Each row of M is roughly a mix of the hidden directions of one of several groups; some rows fit no group.
M:
[[-38  11 -26  19 -23  39  15  22  -5   9]
 [-20 -30   3 -21   0  23  24  43  14  24]
 [ 16  20  -7  38  15 -36 -13  -6  32 -24]
 [ 31  -2  18  14 -32 -29   6  16  38  19]
 [-31   8  -8 -10  18   4 -29 -44  26 -21]
 [ 40  21 -40  14 -19  -3  -4 -18  -3 -31]
 [ 48 -17  -6  22   0  10 -14  -3  45   2]
 [-37 -10  -8 -15  55 -10   6  10 -19  -9]
 [ 13 -20 -29 -20 -17  25  35  20  34  -1]
 [ -8  17  15  26  25 -45 -32 -20  13  -3]
 [ 35  -8 -32  31 -21 -12 -28 -11  14 -22]
 [ -3  -7 -11  11  29  10  42  27  23 -35]
 [ 26   6 -17   5 -15 -17 -23 -55  11 -17]
 [ 14  -6   7   0  27 -47  26  -9 -13 -36]
 [ 20  27 -17   6  31  21 -43  11  20 -14]
 [ -8  -3  13  12 -16 -25  -7  20 -15  59]
 [  5  28 -16  23  14   0   8  52 -27 -12]
 [-25  18 -12  18 -46 -21   6  -9 -36   9]
 [ 10  -8 -15  43   8 -25 -19  35  30 -10]
 [ 16  27  41 -34 -22  11  -9  19  22   7]
 [ 14  18   0  -4 -48  -8 -22 -42 -13 -13]
 [-24 -17  12 -47 -13 -14   5 -28   5 -32]
 [ 39  15  -2 -24  12  13 -26  37   3 -29]
 [ 13  35  34  13   7  20 -37  13  13 -25]
 [ 13 -12  25 -43 -34 -11  28  23 -10   4]
 [ 37 -37 -27 -15  -9  -1  12 -22 -18 -28]
 [ 34 -14  11 -12  39  -7  11  -5  27 -37]
 [ -4  26 -15  10  31  18 -44 -16  29 -10]
 [ -1 -12  52  22  -1   4  -1 -36  26 -12]
 [  6  15  60 -14 -33   2   6  16   0  -4]
 [ -1  15  49  19   9  -2   2 -45   5 -18]
 [-35   8 -19 -18  -4  50 -31  -9   3   4]
 [-15  -2 -11  15  29   2 -30 -25  -2 -51]
 [-13 -17 -28 -29   9 -19   9  15  46  23]
 [ -7 -17   8 -27 -19  47  26  14 -28  11]
 [ 55  -8  18   4   2 -12  14  -5  32 -25]
 [-10  12   5 -20   4 -23 -31 -50 -26  13]
 [-14 -13   2  16  33   6  20  33 -32  35]
 [-23   3  -8 -21  -9  19 -28   8  56   2]
 [-28  13 -15  -4 -40  17 -16   9  46   2]
 [ -6 -30  10 -28 -28  37  -2 -15 -31  17]
 [ 27   3 -45   5 -17 -23 -32 -27   3 -10]
 [-24  -5 -11   8  15  51   1  27 -11  32]
 [  8  12  -2 -38 -18   5   9   9  28  50]
 [  0  -7   4 -21  35 -42   3 -14  11 -41]
 [-15 -17  12  -8  -7  37  16  44 -31  14]
 [ 29  15 -58  -8 -12 -18  -8 -14   8 -13]
 [ 13 -13  37 -16 -23 -11  16  22 -28 -36]
 [-31  -8   2 -45  14   8  28  20   8  31]
 [ -3 -15  42  48   4  -9 -29  -7   7  -9]
 [ 15 -17  25 -15  38 -42 -14  -1 -11  24]
 [  5 -13 -53 -35  10  -3   8  -1  15  30]
 [ -1   3  -3 -34   2  23 -40 -29  30 -21]
 [-39   8  17  20   8   2 -20 -46  13 -21]
 [ 32  17 -21  11 -16 -13 -18 -47  -1 -25]
 [-17  -1  -6  28   5  -7  33  24 -47  22]
 [-24 -38  23  -5  -6  26  -3  35 -16  26]
 [ 17   5   9  16 -15 -35  12 -19 -53   4]
 [ 42  -7  18  -2   0 -36   9  -4  38 -24]
 [-18   4   4  31  23   4 -28 -24  -4 -46]
 [-12  38  23   9   1  18 -28 -16  38  22]
 [ 26  12 -33 -14   7  11  -1  25  19  47]
 [-30   2 -11  26 -16   4  26  43   3  30]
 [ 12 -25 -25 -25 -16 -14  38  17 -12  34]
 [-25  -2  15 -14   8  23  12  41 -40  21]
 [-32  11  20 -38  22  10  35  12  -7  21]
 [-16  26  30  20  28   5  24  39 -13  -7]
 [-13  -5   6 -15  -4 -22 -18  20  60  15]
 [ 33  -2   1  26 -17  32  28  24  32  -3]
 [-12 -27  41  12 -10  40  10  24 -17   5]
 [ 15  -9   9  31   5 -29  42  36  -3  16]
 [-24  -3  15  53  10  -3  -8 -25 -17 -27]
 [-18 -25  12 -38 -31 -20  35 -14  -6   8]
 [-25 -34  -4 -32  -5  17   2  30  -9  36]
 [ 19  22 -29  34  33  19 -29  14  10  10]
 [-11 -18 -22 -15 -16 -12  35  -9   4  51]
 [ 33  -7  20  28 -18 -23  20  24   2  35]
 [-20  -3  -2 -19   3  -7 -15  17  64  -3]]

One row of each group comes first, with its name. Which group is each row after those in?
[ 16  24 -19 -33 -16  24  25 -28 -29 -10] => <96>
[ -1 -23  -2   6 -25 -16  46   8 -21  38] => <36>
[-50  16 -27 -14 -13  -9  -4 -14   6 -37] => <35>

[-34  -2   2 -39  17   6  19  30 -13  32] => <96>
[  2  17  -9  -2 -27  -1  -7 -44 -38 -30] => <35>
[  8  -6 -10  13 -14  34  12  50 -33  -5] => <96>
[ -3   5  46 -43 -35  -4  12   4   9   1] => <36>
[ 46  17   1  -8   7  14 -17  48  -3 -11] => <36>
[-11  -6  15  32  13  -3 -14 -12 -22 -55] => <36>
